128 stands for zero in the data rows.
Here are some numbered points:
[191 164  82 160 215 130 120  80  89  73  81 153  89  68 181  87 194 223
 169 137  40 105 176  97 210 170  69 190 101  86  40  73 147  35 255 198
 127  95  93 134 209 167 133 156  88  46  22  71] 0
[108 101 148 124 133  80 148 157 136 173 161 102 156  37 120 122 111 136
 155 146 193 115 124  75 121 131  79 142 126 103  86 172 146 153 191 162
 116  93 107  71 101  27 111  67 155 171 165 188] 1
[167 140 136 142 145 164 140 124 125 112 115 125 157 162 122 196 135 112
 101 115 118 155 157 144 113 161 102 117 149 120 131 129 104 120 134 122
 199 148 175 131 141 144 105 142  74 106  42  72] 2
[ 93  92 108  77 100  77 124 181 130 225 192 147 140  46 109 111  78 149
 167 142 255  95 112  79 118 109 135 111 122 136 137 158 126 189  92 124
  99  96  87  29  76   4 134  39 119 159 184 186] 3
[138 136 141  99 122 115 150 129 134 112 120 105 107 112 136 108 121 120
 103  93 106 139 129 118 130 118 150 126 115 112 149 132 143 110 150 105
 126 133 146 158 132 113 116 141 174 157 172 123] 4
[124 142 138 135 119 136 106  98 100  90 119 159 118 139 114 144 100 110
 110 132 109 160 103 138 143 116 186 114 125 174 173 145  69 145 101  87
 130 150 121 156 136 155 119 129  97 122 122 114] 5
[126 120 160 111  88 164 175 127 192  86 118 145 139 135 125 125 145  97
 131  76  99 113 143 127  71 103 113 117 176 119 105 124 164 137 119 160
 184 176 111 181 155 182 124 168 137 169 144 133] 6
[ 79 129 121 132 115 127  92 152  92 236 161 116 120 144 115 131 125 138
 116 191 211 130  75 164 157 141 141 115 109 159 154 134 116 153  78 100
 105  97 130  64  99  61 153 118 112  72 164 164] 7
[152 166 142 122 129 107 131  98  79  74 136  68 107 127 129 122 128 103
  81 124  59 178 124 131 173 120 183 136  94 122 187 153  76 102 134  75
  73 126 206 148 122 163  93 168 137 149 162 105] 8
[159 141  91 115  34 104 156 120 147 166 135 104 120 189 104 143  25  85
 192  71 203 151 162 141 105  35 138  42 183 130 166 142 106 235   0  92
 136 239 153 143 151 140 126 104 119 159 132 119] 9
[113 116  99 158 159 141 105 145 103 162 143  97 148 172 133 143 121 162
 136 171 168 134 101 131 154 150  97 154 120 125  81 106 149 129 162 124
 107  92 129  76 115 101 173 117 159  82  99  93] 10
[169 141 111 143 170 115 146 118 131 137 151 131 127 149 120 163  81 146
 127 178 118 152 118 106  93 144 144 160 141 171 109 112 108 115 171 101
 150  86 183 102 114 118 147 138 134 100  83  56] 11
[131 132 149  78 113 100 125 167 122 169 159  99 103 108 129  79 125 117
 105 141 184 123 155 137 140 134 161 122  92  96 140 145 130 146 132  99
  94 112 127  93  81  64 121 106 168 177 192 137] 12
[156 199 148 113 142 116 111 104  77 120 118  91 104 138 114 126 120 104
  76 116 113 186 136 154 197 119 211 121 111 131 221 181  67 118 103  47
  80 151 200 150 163 147  93 157 118 129 160  65] 13
[ 72  61 132 198 181 140  39 111  79  21  84 123 123 159 144 121 210 133
 132 106  17  96  46 145 153 163 103 153 136 182 104  48 172  36 255 133
  83 112 108 200 215 214 185 173 114  90 128 166] 14
[137 133  74 199 155 108 127 132 106 153 134 116 128 126 137 116  80 152
 137 140 132 154 137 115 147 133 110 141 140 109  62 116 163 109 138 159
 130 113 131 109 115  99 146 100 148 104  75  99] 15
[124 109 160 107 128 144 115 121 167 107 122 160 118 149 132 136 124  95
 109 104  86 127 125 131  90 137 147 123 139 169 141 144 144 110 111 119
 157 132 130 176 140 142 134 150 113 147 136 127] 16
[138 127 148 101 131 114 152 143 179 123 129 139 159  89 124 152 150 107
 145 123 133 125 153 113  78 125  99 162 170 126 110 159 149 157 175 136
 143 112 124 103  98 105  97 111 125 207 138 169] 17
[136 133 126 120 167 136 140 116  88 109 134  86 110 168 134 142 108 120
 105 160  69 178 108 134 149 160 175 162 104 159 172 134  91  87 163  53
  66 120 186 109 104 138 148 125 190 133 154  80] 18
[133 137 148 113 103 149 153 107 195  79 104 144 142 165 121 119 128  98
 129  78  93 128 161 121  80  87 114  94 153 131 112  92 142 121 104 138
 177 167 131 163 149 205 109 153 152 161 117 137] 19
[198 181  82 129 113  95 161 132  88 151 149 176  88 145 131 125  54 126
 118 107 141 101 163 163 149 105  31  99 122  97  23 115 144 144  67 212
 200 148 123 153 130 124  79 121  83  82  14  60] 20
[144 142 142 167 104 100 138 126 118 101 135 123 155 162 127 115  95  92
 102  97 111  88 154 133 132 108  36 124 130  52  52 118 131 136  86 197
 170 173  97 155 110 145 109 135 111  99  70 103] 21
[122 148 135  76 121 121 185 134 137  93 133 112  83 120 140  89 113 122
 109  81 119 136 145 137 120 115 191 119 104  98 159 121 117 100 134 101
 115 119 137 171 126 125 113 146 189 163 168 131] 22
[ 77  93 115 171 134 147  86 162 115 162 109 113 174 107 116 123 188 160
 163 177 178 115  88  97 141 154  96 135 108 123 113  92 189 139 146 151
  99 100  92  84 140  84 158  99 143 122 167 194] 23
Which two points above are nearest to each new point by angle, seen from the average point of the numbered points? Their numbers follow each, smallest number first.
[194 166 124 107 150 128 224 175 134 196 155 183 100 105 132 145 144 138
 124 158 188  76 225 138 126 139  33 144 152  50  43 142  91 149 155 192
 242  92 103  94  83  83  67  99  75 128  33  71] 20 21
[123 144 143 170 135 124  88 131  93 162 134  88 139 135 111 157 141 154
  90 168 142 163 106 146 154 127 148 114 111 137 170 154 104 139  71  88
 105 122 156  87 118 115 120 140 130 103 140 140] 7 13
[ 96 110 135  87 104 142 126 134 181 159 135 165 111 135 129 118 105 128
 131 117 179 115 119 142  95 108 145 117 138 169 151 134 115 154  85 106
 122 133 108 114 108 109 141 112 108 135 159 151] 3 7
[ 77  66 166 114 165 123  91 118 116  88 138 142 150 142 130 107 121  83
 117 137  82  89 101 112 140 123 131 141 115 156 120 162 138 120 125 117
  78 133  76 130 110 153 149 140 124 108 190 210] 14 16
[166 137  85 150 118 160 150 156 139 217 110 117 155  71 109 135 221 181
 218 211 255 122 116 100 106 167  65 133 128  85  87  61 136 175 159 182
 165  66  94  52 143  74  80  59 121 112  79  89] 1 23
[180 176 123 168 163 156 161 116  91  84  63 145 170 133 139 144 230 157
 144 171 118 106 125 125 168 194  48 141 111  72  61  75 123  98 206 197
 195 108 121 143 204 182  88 148  77  68  31  64] 0 2
[ 85  61 148 147 147 154  79 104 109  75 114 123 176 160 118 105 155  95
 151 112  83  96  71 120 153 126 116 135 100 134 125 138 137 140 128 136
  82 140  66 164 171 193 197 146 105  79 143 177] 14 23
[ 99  96  95 141 147  99  97 107 100 104 133 141  85 147 158 111 106 113
 115 117  60 148  96 129 159 133 177 136 146 153 134 138 125  87 135  82
 100 154 135 151 137 171 183 135 118 127 108 147] 5 14
[ 88 103 126 139 106 141 129 137 153 144 143 133 162 141 123 102 114 146
  89 109 137  83 112 151 121 122  99 112 121 113  85 114 183 121 133 206
 134 108 103 133 112 112 173 143 169  97 145 152] 21 23
[142 162 101 121 119 155 178 186 202 255 149 148 132  82 124 148 148 205
 134 204 255 134 165 139  83 182 128 118 171 138 108 109 139 124 146 141
 183  46 126  22  66   0 104  69 116 160 108 126] 1 3
[ 73  66 154 100 119 141 101 163 131 146 139 146 154 117 133  77 150 131
 116 124 155  58  91 124 117 140 118 124 101 117 131 134 164 108 142 145
 125 119  65 128 110 121 174 131 149 112 184 193] 3 23
[164 119 102 127  51 177 132 107 167 137  91 132 142 185  93 169  81  83
 196  90 158 156 146 143  81  62 116  61 153 150 156 126 106 203   0 135
 152 213 119 173 178 214  91 117 104 149  91 122] 9 19
[138 154 130 132 142 101 155 175 142 168 137 136 132 102 124 146 127 149
 129 159 168 155 141 117 105 133 102 141 131 122 116 161 151 138 153 130
 139  92 127  78  77  56 106  91 130 151 135 137] 1 3
[111 114 106 151 170 113  94 158 117 161 164 156  85 152 152 148  90 133
 108 165 123 146  81 158 139 149 156 123 170 185 150 116 117  87 132  81
 120  96 159 110  81  74 145  99  95 126 103 138] 7 11
[135 127 144 114 109 101 159 136 104 138 139  87 113 112 120  83 115 104
 123 110 118 127 173 116 146 114 116 136 112  78 164 163 123 174 125  91
  91 157 138 124 114 101 127 136 160 202 180 145] 4 12
[107  98 134  93 100 140 119 137 122 119 118 150 109 145 131  79 142 119
 115  81 106  92 132 135 138 112 165 111 100 123 166 102 142 123  99 120
 103 156  95 172 133 146 177 158 150 123 162 156] 16 22
[104  95 138 181 131 100 100 151 147 152 150  94 175  90 124 123 120 125
 123 142 149  89 121 102 123 136  65 152 144  87  84 155 157 119 150 179
 121 145 103 114 116  94 168 120 149 117 124 168] 1 23
[ 59  63 137 135  92 134  82  99 139  47  80 163 136  74 143  84 174 137
 167  83  96  58  75  79 137 100 127 132 102 144 116  72 169 121 194 129
 120 115  70 178 205 155 199 143 140  71 188 196] 14 23
[178 150 126 123 126 147 146  79 112  40  79 135 109 181 131 153 201 125
 136 129  26 113 158 125 129 170  98 161 130 121  74  80 117  73 141 181
 144 134 136 188 176 255 106 185 102  93  62  45] 0 14
[ 99  96 150 102 147 178 115 105 100  58  69 146 117 144 127 117 220 112
 167 139  56 121 115 125 143 145 148 136 103 137 126 104 130  99 184 103
  88 112 114 143 173 209 126 164 125 138 184 176] 14 16
